In the data rows, the value 50 means zero.
Some points, one per row:
array([55, 63, 64, 66, 32, 59, 44, 36, 40, 29, 57, 60, 42, 78, 34, 46, 61])
array([0, 37, 18, 51, 40, 60, 0, 54, 56, 32, 44, 47, 49, 47, 62, 43, 32])
array([58, 57, 54, 53, 49, 53, 53, 48, 55, 56, 56, 53, 47, 47, 44, 47, 63])
array([58, 67, 80, 61, 29, 56, 46, 42, 55, 33, 59, 67, 43, 75, 27, 39, 75])
array([30, 30, 31, 58, 50, 43, 44, 44, 43, 52, 36, 40, 60, 42, 69, 64, 23])
array([21, 41, 57, 64, 17, 38, 28, 37, 47, 30, 38, 67, 55, 74, 49, 52, 35])
array([34, 34, 35, 36, 53, 44, 39, 65, 50, 57, 44, 45, 53, 37, 59, 49, 36])
array([65, 62, 70, 55, 38, 51, 55, 43, 49, 33, 57, 58, 45, 67, 38, 52, 63])
array([51, 47, 43, 39, 68, 45, 61, 65, 53, 72, 46, 45, 56, 30, 58, 51, 45])
array([34, 49, 52, 52, 30, 52, 27, 43, 46, 30, 52, 55, 46, 65, 42, 45, 54])
array([65, 47, 66, 58, 50, 23, 88, 49, 38, 69, 42, 53, 72, 54, 67, 69, 36])
array([23, 39, 30, 42, 42, 51, 24, 54, 50, 36, 44, 49, 47, 48, 53, 48, 37])
array([49, 46, 47, 47, 49, 40, 51, 52, 49, 47, 43, 50, 52, 49, 57, 61, 40])
array([15, 45, 25, 37, 38, 71, 0, 58, 59, 21, 50, 53, 34, 48, 39, 33, 48])
array([68, 68, 70, 53, 37, 61, 50, 40, 50, 32, 69, 55, 42, 66, 30, 43, 74])
array([50, 58, 51, 57, 40, 63, 42, 38, 42, 37, 54, 56, 44, 62, 38, 48, 57])
array([87, 62, 95, 67, 35, 28, 95, 39, 36, 53, 55, 58, 61, 80, 45, 59, 62])
array([40, 46, 37, 41, 48, 56, 27, 53, 54, 41, 53, 48, 46, 42, 50, 45, 48])
array([59, 58, 56, 55, 46, 61, 49, 46, 50, 46, 63, 46, 41, 59, 39, 49, 63])
array([53, 51, 76, 66, 20, 31, 60, 40, 36, 35, 49, 62, 58, 81, 48, 58, 46])
array([36, 39, 57, 67, 21, 24, 48, 36, 38, 34, 33, 61, 64, 77, 67, 72, 23])
array([55, 52, 77, 77, 26, 24, 67, 37, 40, 49, 47, 68, 58, 82, 55, 63, 42])
array([29, 43, 31, 36, 55, 57, 23, 65, 53, 52, 49, 49, 47, 34, 50, 46, 45])
array([58, 53, 27, 19, 85, 70, 50, 78, 59, 75, 58, 37, 41, 9, 45, 33, 65])
array([58, 46, 47, 42, 64, 46, 63, 61, 55, 71, 49, 50, 54, 36, 58, 52, 53])
array([34, 22, 19, 30, 77, 35, 57, 67, 57, 82, 29, 42, 59, 13, 78, 56, 22])
Here are 12 more points, each followed by its number:
array([83, 51, 65, 47, 65, 32, 99, 52, 44, 77, 49, 43, 62, 43, 64, 63, 49]) 0
array([86, 54, 67, 51, 71, 22, 99, 41, 42, 81, 37, 48, 69, 37, 66, 76, 45]) 1
array([67, 56, 49, 49, 71, 67, 62, 49, 55, 56, 61, 36, 47, 39, 42, 48, 64]) 2
array([45, 31, 35, 40, 64, 30, 69, 57, 46, 71, 35, 40, 60, 32, 75, 64, 27]) 3
array([77, 60, 57, 55, 64, 55, 78, 44, 42, 61, 56, 49, 47, 51, 45, 52, 61]) 4
array([66, 50, 48, 38, 76, 49, 74, 64, 59, 77, 49, 47, 51, 26, 54, 47, 57]) 5
array([26, 35, 30, 40, 52, 45, 32, 64, 56, 54, 41, 52, 55, 41, 62, 50, 35]) 6
array([40, 30, 53, 56, 41, 32, 54, 47, 49, 55, 34, 58, 60, 55, 62, 59, 33]) 7
array([56, 49, 52, 59, 57, 55, 61, 43, 48, 52, 52, 40, 51, 51, 53, 56, 50]) 8
array([57, 61, 73, 62, 28, 44, 55, 38, 47, 34, 50, 54, 53, 74, 42, 56, 56]) 9
array([49, 43, 45, 56, 59, 52, 59, 44, 48, 56, 48, 38, 54, 47, 61, 58, 42]) 10
array([45, 46, 51, 54, 51, 58, 44, 48, 51, 45, 57, 43, 50, 52, 48, 48, 54]) 11
Which of these numbered points is nearest to each point below, ignoring the 3 directions in which the first points spread most? Its number follows each.
array([50, 51, 33, 31, 72, 63, 51, 55, 59, 56, 45, 43, 45, 20, 45, 46, 55]) > 1
array([17, 24, 13, 44, 64, 54, 28, 54, 54, 57, 39, 35, 55, 25, 73, 56, 20]) > 10
array([76, 75, 50, 32, 76, 84, 48, 64, 68, 62, 72, 43, 29, 24, 30, 22, 95]) > 5
array([53, 43, 57, 60, 32, 31, 63, 38, 41, 44, 44, 54, 62, 65, 62, 66, 33]) > 0
array([49, 35, 54, 58, 47, 18, 76, 47, 45, 69, 30, 56, 68, 51, 72, 68, 23]) > 5
array([39, 31, 59, 67, 27, 9, 72, 37, 33, 51, 28, 51, 70, 71, 77, 79, 14]) > 3
array([87, 59, 75, 66, 55, 35, 94, 39, 37, 62, 56, 47, 58, 61, 60, 62, 49]) > 10
array([12, 39, 19, 43, 46, 70, 0, 57, 53, 26, 51, 43, 37, 43, 50, 33, 40]) > 0
array([70, 62, 79, 59, 44, 44, 73, 46, 51, 54, 53, 61, 53, 65, 40, 48, 65]) > 5
array([30, 40, 56, 78, 23, 40, 44, 29, 38, 29, 42, 52, 59, 80, 56, 64, 32]) > 8
array([52, 58, 66, 60, 28, 43, 47, 43, 49, 35, 53, 54, 54, 68, 43, 55, 52]) > 9
array([56, 39, 49, 66, 49, 29, 77, 37, 33, 62, 36, 51, 65, 57, 69, 72, 26]) > 4
array([54, 55, 46, 48, 55, 61, 46, 53, 58, 59, 57, 51, 45, 38, 44, 43, 61]) > 5
array([40, 52, 39, 49, 56, 76, 28, 50, 57, 39, 60, 41, 37, 46, 38, 37, 60]) > 8
array([67, 64, 63, 62, 44, 66, 54, 37, 45, 41, 63, 58, 41, 70, 29, 44, 71]) > 4
array([43, 67, 59, 57, 33, 87, 15, 42, 56, 14, 68, 51, 36, 71, 19, 31, 76]) > 11
array([45, 41, 53, 53, 48, 37, 59, 52, 51, 58, 38, 57, 57, 51, 59, 55, 41]) > 5
array([51, 49, 48, 49, 45, 42, 55, 45, 49, 54, 49, 54, 49, 52, 47, 57, 49]) > 3
array([40, 63, 49, 42, 56, 82, 22, 55, 55, 38, 60, 46, 33, 49, 32, 27, 75]) > 11
array([56, 57, 58, 50, 41, 63, 40, 46, 55, 44, 61, 56, 40, 59, 32, 43, 68]) > 7
array([55, 58, 50, 45, 48, 58, 41, 51, 54, 43, 61, 51, 43, 48, 40, 41, 62]) > 0
array([52, 52, 59, 66, 40, 46, 49, 42, 40, 40, 53, 50, 52, 64, 53, 52, 42]) > 11
array([73, 64, 74, 54, 44, 44, 70, 43, 49, 48, 56, 51, 53, 64, 42, 55, 62]) > 9
